In the data rows, 128 means zero.
Here are some numbered points:
157,138,125,120,073,064,118,091,147,106,176,137,108,065,093,106,145,055,083,062,133,150,146,124 0
169,146,119,135,055,124,110,098,106,136,197,138,136,095,121,089,129,065,138,101,141,159,143,147 1
106,144,159,190,242,135,159,154,158,180,086,118,102,176,176,148,131,189,098,123,141,056,089,128 2
144,120,097,134,129,134,129,123,115,131,144,127,147,152,122,096,136,093,143,103,149,144,141,134 3
090,115,102,157,198,200,146,195,021,164,122,116,132,186,195,124,107,172,211,175,131,046,148,120 4
142,125,042,121,095,083,065,020,170,171,158,124,202,107,166,145,143,040,255,100,095,126,186,125 5
128,120,122,111,096,091,140,085,124,113,153,137,128,112,123,121,136,085,121,089,145,121,153,149 6
119,138,135,113,133,126,105,128,122,125,129,120,125,127,121,113,130,100,127,132,141,112,137,133 7
146,120,119,124,123,098,126,110,140,105,147,150,112,117,110,126,143,089,106,095,147,149,125,128 8
129,151,139,138,150,109,150,119,158,152,154,123,125,121,150,101,131,132,148,073,154,100,122,120 9
132,133,136,146,123,111,111,117,150,139,130,118,108,129,119,127,137,107,085,123,141,160,120,135 10
147,145,145,114,045,090,136,069,204,119,170,172,116,070,097,102,141,082,083,070,091,147,161,111 11
135,119,118,154,123,136,090,104,113,124,139,143,134,102,135,119,133,090,114,103,134,134,116,144 12
099,118,131,182,216,187,170,183,083,173,077,101,106,169,178,154,129,176,130,161,165,054,104,129 13
106,124,122,135,120,166,116,140,066,171,147,138,117,166,155,128,151,126,170,158,165,103,124,139 14
130,121,134,114,090,097,111,112,157,133,161,157,089,097,090,131,122,074,060,086,138,132,119,108 15
144,146,113,133,134,120,120,148,099,131,148,103,109,158,145,124,145,117,155,127,155,115,092,150 16
152,138,152,117,089,059,130,090,164,110,152,140,124,122,116,107,157,071,092,058,126,178,114,104 17
164,107,147,155,091,056,130,079,144,098,151,161,114,115,074,130,133,101,084,073,099,171,141,080 18
Which three points above are nearest to each new point? Their numbers follow each, nearest first.
151,120,127,109,122,130,130,089,126,119,142,111,107,151,113,120,129,083,161,111,128,144,143,104 3 7 8
145,164,094,121,105,161,149,125,131,127,110,109,112,069,125,101,127,095,139,125,120,131,148,122 7 3 12
099,129,130,211,206,117,169,017,044,026,086,216,157,113,000,193,090,255,125,226,000,165,112,110 18 12 10
061,155,182,133,213,156,135,188,120,193,098,072,094,158,154,137,136,158,148,151,174,098,135,148 13 2 14
112,141,108,130,163,142,132,114,125,151,104,128,102,145,148,131,128,141,114,115,117,110,148,133 7 10 9
255,148,098,000,089,070,190,255,221,157,152,105,255,212,131,000,102,197,054,161,000,255,247,067 3 17 11
168,135,043,101,101,216,153,156,087,201,128,104,143,120,148,096,133,111,185,173,198,111,174,150 14 3 16
191,193,048,158,124,166,065,000,067,030,156,115,201,042,000,255,042,255,225,227,044,254,034,114 12 18 10
170,122,139,133,082,094,116,080,136,129,132,134,136,103,142,093,136,082,127,079,144,155,140,145 6 8 1
111,097,122,136,145,141,122,170,111,136,118,129,128,133,140,131,134,116,141,136,159,109,131,149 7 16 14
129,120,108,136,132,147,116,146,097,137,128,108,126,144,137,116,143,136,133,115,144,128,109,154 16 3 7
128,110,112,147,141,161,121,148,088,170,140,105,106,177,179,137,126,128,150,143,167,101,121,133 14 16 7
019,100,207,133,006,167,188,132,249,000,069,196,183,022,081,087,098,085,101,255,085,112,043,047 11 15 7
153,092,147,118,092,120,127,137,143,126,139,137,100,117,107,140,132,115,123,103,146,127,134,136 8 10 7
129,081,163,151,164,107,150,119,137,126,103,110,113,129,134,151,121,139,068,110,131,118,099,131 10 8 7
182,129,095,115,059,139,107,070,078,120,200,144,121,102,124,115,144,076,202,091,126,140,140,123 1 6 3
000,103,192,164,012,229,177,115,194,022,013,215,185,021,123,173,131,107,103,255,173,123,121,065 7 12 10
142,121,135,149,168,136,134,129,121,157,127,136,113,144,126,119,146,132,105,134,133,094,142,157 7 10 16
124,108,191,138,208,043,117,127,176,126,061,104,086,135,158,151,130,159,022,114,127,147,070,136 10 2 8
093,139,206,121,132,077,127,124,200,094,079,135,117,076,115,153,104,145,000,120,108,153,129,112 10 15 8
133,095,119,123,074,084,098,110,167,110,123,129,149,093,123,151,137,056,068,096,138,184,156,163 8 6 0
044,200,194,124,164,161,046,057,206,088,154,067,127,027,177,112,136,056,088,177,183,110,130,199 7 12 10
